[[132, 132, 139, 126, 124],
 [126, 119, 134, 105, 121],
 [130, 125, 138, 114, 122]] | 132

[[129, 131, 123, 132, 131, 125, 126],
 [126, 138, 124, 135, 136, 120, 123],
 [114, 127, 146, 134, 119, 137, 103]] | 131

[[128, 120, 138, 136],
 [136, 131, 127, 130],
 [118, 129, 151, 126]] | 120

[[122, 129, 126, 129],
 [116, 128, 118, 104],
 [127, 127, 135, 128]] | 129

[[118, 151, 106, 155, 149, 104],
 [130, 134, 107, 136, 141, 103],
 [151, 125, 114, 137, 111, 139]] | 151

[[129, 116, 128, 105, 128, 129, 125],
 [130, 125, 128, 121, 131, 128, 128],
 [132, 128, 129, 121, 137, 130, 124]] | 116

[[131, 141, 150, 128, 113],
 [151, 134, 153, 111, 119],
 [149, 99, 152, 121, 134]] | 141

[[134, 152, 132, 141, 121, 109, 102],
 [113, 132, 136, 122, 150, 151, 149],
 [133, 107, 155, 131, 135, 103, 146]] | 152

[[131, 139, 119, 123, 115, 114, 101],
 [128, 131, 132, 121, 124, 127, 105],
 [127, 122, 123, 115, 120, 123, 133]] | 139
---
[[118 123 106 116 121 113 141 123 121 122 123 117]
 [144 125 153 140 138 141 105 124 135 136 136 140]
 [119 122 106 115 122 113 141 123 121 121 124 117]
 [115 145 116 125 119 125 148 145 125 122 120 121]
 [115 133 111 118 119 117 147 131 123 121 120 118]
 [121 113 106 115 125 112 137 115 121 122 126 118]
 [121 114 107 115 124 112 137 115 121 122 126 118]] | 115

[[107 144 122 120 141 111 118 126 117 147 122 136 128 151 132]
 [125 132 131 132 114 142 141 138 137 134 111 115 128 107 132]
 [122 115 129 139 142 108 139 141 139 138 120 148 123 131 132]
 [124 106 112 132 130 124 127 132 137 130 136 132 122 142 131]
 [138 119 129 132 130 124 127 136 137 136 114 132 124 131 115]
 [130 119 117 124 130 147 126 123 135 129 135 120 123 125 132]
 [126 119 122 132 130 143 130 132 137 134 122 127 123 121 132]
 [125 112 122 138 130 109 127 132 137 119 153 146 121 137 132]] | 130

[[124 132 123 128 129 132 130 131 127 115 136 131 124 131 123 127]
 [121 130 123 123 127 126 128 138 125 127 128 130 125 130 125 133]
 [129 127 129 128 128 128 128 128 128 128 128 128 128 128 128 128]
 [131 134 132 135 111 125 124 122 125 102 131 124 136 140 126 135]
 [133 127 138 131 114 127 126 123 116 114 119 127 141 134 135 129]
 [135 127 133 126 131 131 129 127 124 129 129 126 131 125 131 121]
 [123 130 120 125 128 132 130 137 124 118 134 134 121 132 122 126]
 [120 130 127 121 129 123 128 141 124 134 127 129 127 131 127 138]
 [136 128 143 132 104 125 124 121 109 105 111 123 150 135 140 128]
 [131 127 134 129 124 128 128 125 121 123 124 129 136 130 132 127]
 [132 128 137 128 125 129 128 124 118 122 123 127 138 128 134 126]
 [127 135 128 132 124 129 128 125 127 106 137 128 130 136 123 131]] | 131

[[123 128 129 129 136 130 130 127 130 129 128 126 128 131 134 121]
 [132 127 131 139 123 118 130 123 127 123 132 127 128 125 128 125]
 [125 121 117 118 115 131 113 143 126 116 149 119 144 125 132 139]
 [127 127 125 126 127 132 126 128 129 129 130 128 128 129 128 127]
 [125 126 126 127 126 127 128 130 134 127 127 125 129 128 128 127]
 [124 135 134 124 126 126 137 125 122 127 114 120 127 116 116 119]] | 127

[[138 111 142 131 118 140]
 [123 142 137 135 136 136]
 [120 116 137 118 137 129]
 [138 113 131 145 124 124]
 [121 114 130 115 117 137]
 [119 113 131 125 125 122]
 [130 146 117 125 131 126]
 [141 147 134 125 138 114]
 [133 118 122 124 134 105]
 [114 118 110 139 127 143]
 [141 115 138 143 112 126]] | 133

[[116 128 141 108 119 108 130 122 131 128 137 115 121 131]
 [124 130 112 123 137 138 126 116 130 135 148 127 128 112]
 [130 143 125 146 127 132 116 114 122 129 113 131 143 122]
 [132 131 130 132 133 118 130 130 130 129 148 135 107 134]
 [120 128 117  99 122 133 153 135 125 132 127 116 117 137]
 [120 124 135 113 116 112 120 136 131 133 106 142 123 114]
 [128 128 129 143 132 110 146 127 133 123 149 140 132 114]] | 120

[[132 140 137 132 134 123 132 118 136]
 [138 128 129 132 128 128 109 127 125]
 [128 132 126 127 128 128 127 127 134]
 [128 142 123 135 118 128 107 130 137]
 [128 124 133 126 128 137 131 127 134]
 [129 132 129 152 135 115 143 125 135]
 [128 130 129 132 128 128 131 128 128]
 [128 132 129 132 134 143 131 123 134]
 [127 132 126 132 128 128 130 127 134]
 [131 132 131 132 128 119 130 127 133]
 [128 113 129 132 123 128 131 130 133]] | 127
---
Input:
130  132  126  126  134  151  148
134  128  124  129  132  116  109
129  129  132  146  144  126  101
Output: 101

Input:
152  117  114  113  119
117  120  131  145  136
Output: 136

Input: 142  132  115  123  120  133  154
Output: 154

Input: 107  128  132  111   99  133
Output: 133

Input:
106  133  105  139
134  113  124  134
Output: 134

Input: 126  103  145  144  142  122  138
Output: 138

Input: 117  106  110  139  113
Output: 113
---
[136 142 134 157] --> 136

[[147 121 113 129 128]
 [150 125 117 132 128]
 [144 120 111 127 128]] --> 147

[154 128 138 125 132] --> 154

[[130 141 118 120 127 131 126]
 [140 128 120 110 129 138 128]
 [139 122 130 131 118 116 149]] --> 130

[[155 131 142 125]
 [135 135 128 128]] --> 155

[148 104 136 109] --> 148

[[142 125 145 100]
 [143 133 142 100]] --> 142

[[106 134 118 132 122 127]
 [113 148 112 128 122 137]
 [123 129 118 135 136 124]] --> 106

[ 99 129 125 141 130] --> 99
---
[111 107 104 108] => 111, 108

[121 140 107 128 139 129 136] => 121, 136

[[122 113 136 137 127]
 [114 130 122 118 125]
 [106 127 117 112 115]] => 122, 115

[130 149 149 120] => 130, 120

[122 136 148 100 142] => 122, 142

[[138 122 125 128 122 125]
 [148 129 153 153 116 154]] => 138, 154
